One turn moves every row onto another: examples first, then more rows asked
k352: [ 16 -41  30  15 -29  23  24 -11  24  16 -50 -45 -14]
k968: [-17 -44  12  20 -16  15   1  29  13 -10 -52 -34 -19]
k344: [-10 -43   0  19 -30  32  13  14  13   2 -52 -29  -5]
k779: [ 30 -39  21  20 -11  22  19  -1  14  27 -53 -41 -31]
k710: [ 14  29   4 -52  26  12 -12 -35 -31  11 -44 -53 -13]
k355: [ -6  16  46  -8  -4 -11 -29 -38 -35 -35 -30 -19  -2]
k559: [ 20 -13  -8 -17  26  23  14  21  43   6 -17 -32 -34]
k415: [  9  26  11   2 -14   1 -29 -22 -46  -3   0  -9  -2]
k541: [-35  41 -10 -33  13  -5   0 -34  -5  -9 -26 -44  -2]
k204: [ 15   7 -20 -39  16  19 -11 -39 -30  24 -53 -59 -31]
k417: [  6   7  39 -10   6 -19 -21 -54 -37 -17 -28 -21   9]
k794: [  0  25  18   4  -9 -11 -36  -9 -52   3  -9 -23 -17]
k243: [  7  11  31 -12  -8   0 -31 -40 -40 -30 -18  -5  16]
k147: [-22 -51  10  18  -9  10  19   9  24  -4 -46 -34  -9]
k386: [-48  30 -12 -15  17   8   6 -36  11 -19 -41 -38 -22]
k312: [ -7  20  11  -2   5 -12 -18 -18 -53   0   8 -23 -16]
k166: [ 14  -5 -10 -15  39  26  -9  15  19  -5  -9 -18 -49]
k787: [ 16 -10   1  -4  29 -16 -31 -26  49   4 -57 -17   3]
k813: [-10 -50   6  11 -24  22  18  17  11  17 -36 -43 -12]
k144: [ 16 -16 -21 -23  28  10  -7   8  26  -7   1 -16 -39]
k782: [ 25 -25  31  27 -26  17   4   2  20  14 -65 -35 -32]
k967: [ 15   9  -3 -34  28  22 -26 -31 -29  22 -69 -51 -27]
k117: [ -7   1  36 -18  -4 -11 -16 -39 -36 -22   0 -19  12]
k730: [ 23 -30  14  21 -30  40  17  -4  16  12 -58 -30 -17]
k664: [-42  14 -19 -29   6   3  10 -49   6 -18 -41 -47 -17]
k877: [ 12  19  26  -6 -11 -11 -22 -31 -47  12   6 -25  -2]
k580: [ 21 -25   1 -19  22  -4  -7  -4  56   9 -55 -33   8]
k319: [ 34 -19  -3 -17  18 -16 -20 -33  49   6 -45 -17   0]

k541 -> k580
k117 -> k352
Now these:
k417 -> k779
k967 -> k166
k355 -> k782
k204 -> k144
k344 -> k243

One turn moves every row onto another: examples first, then more rows asked
k640: [ -3  19   5  30  15  -3 -10  -4   4  -6 -14  25 -34  -7  11 -39  11 -16
  60  -6   7]
k320: [  5  19 -29   0 -56  -1  14 -45  -3  -1   9  23  33  11  11  -4  11   2
  30  14  -7]
k611: [ 11 -15 -23 -37  19  -6  -2  16  12  -5 -20 -26 -19  10  12  29 -55  -4
  -2 -17 -24]
k500: [-23  25 -15 -37  22  15   9   8   9   7  20 -28 -13  36  20  15 -44 -20
 -22   7 -16]
k793: [  6   8 -22 -17  20   0  15   4  11  20   3 -27   8 -14   7  14 -35 -40
 -54  19  15]
k234: [ -3 -19  36  36   8 -17 -34  25 -31 -13   3  22 -28  -6  -9   6  26   7
  23  -9  10]
k477: [-10  14 -22  -8 -41   4   0 -14 -43   0  27  12  11  -4 -35   5  25  11
 -21  36 -17]
k889: [ 18  12   3 -38  15   0 -30  23 -18  -7   6 -30 -12  -4  -4  28 -56   5
  -4  15  -4]
k972: [ 11 -30  21  43  28  -8 -21   1  13  -4 -16 -14 -12 -20  17   4   6 -36
 -12 -16  40]
k709: [-30  -3 -14  12 -28  11  18 -28   5  -6  26  18  35  37 -10   5  42  10
 -16   4 -16]
k413: [-10 -22 -15  32 -17 -10  24 -21   3  12   8  15  35 -14 -12  10  42 -24
 -44  15  14]
k904: [  7  -4 -50  -1 -59  14  16 -33 -17   0  -2  -1   9  19 -17  -8  15  -3
 -25  11 -29]
k517: [-14 -14  33  36  31  15 -31  -7  13 -24  -1 -12 -35  20  15  -7  16 -12
  26 -28   8]
k82: [ -9  21 -20 -46  17 -20  19   5  12   6  -1   4  -8  -2  30  26 -48 -10
  35   2 -14]
k113: [ -2 -28   1  48  10  -6  -7  22  -4  -5 -24  25 -45  10 -11 -23  27 -11
  20 -25 -10]

k640 -> k82
k477 -> k234
k793 -> k413
Now these:
k500 -> k709
k904 -> k113

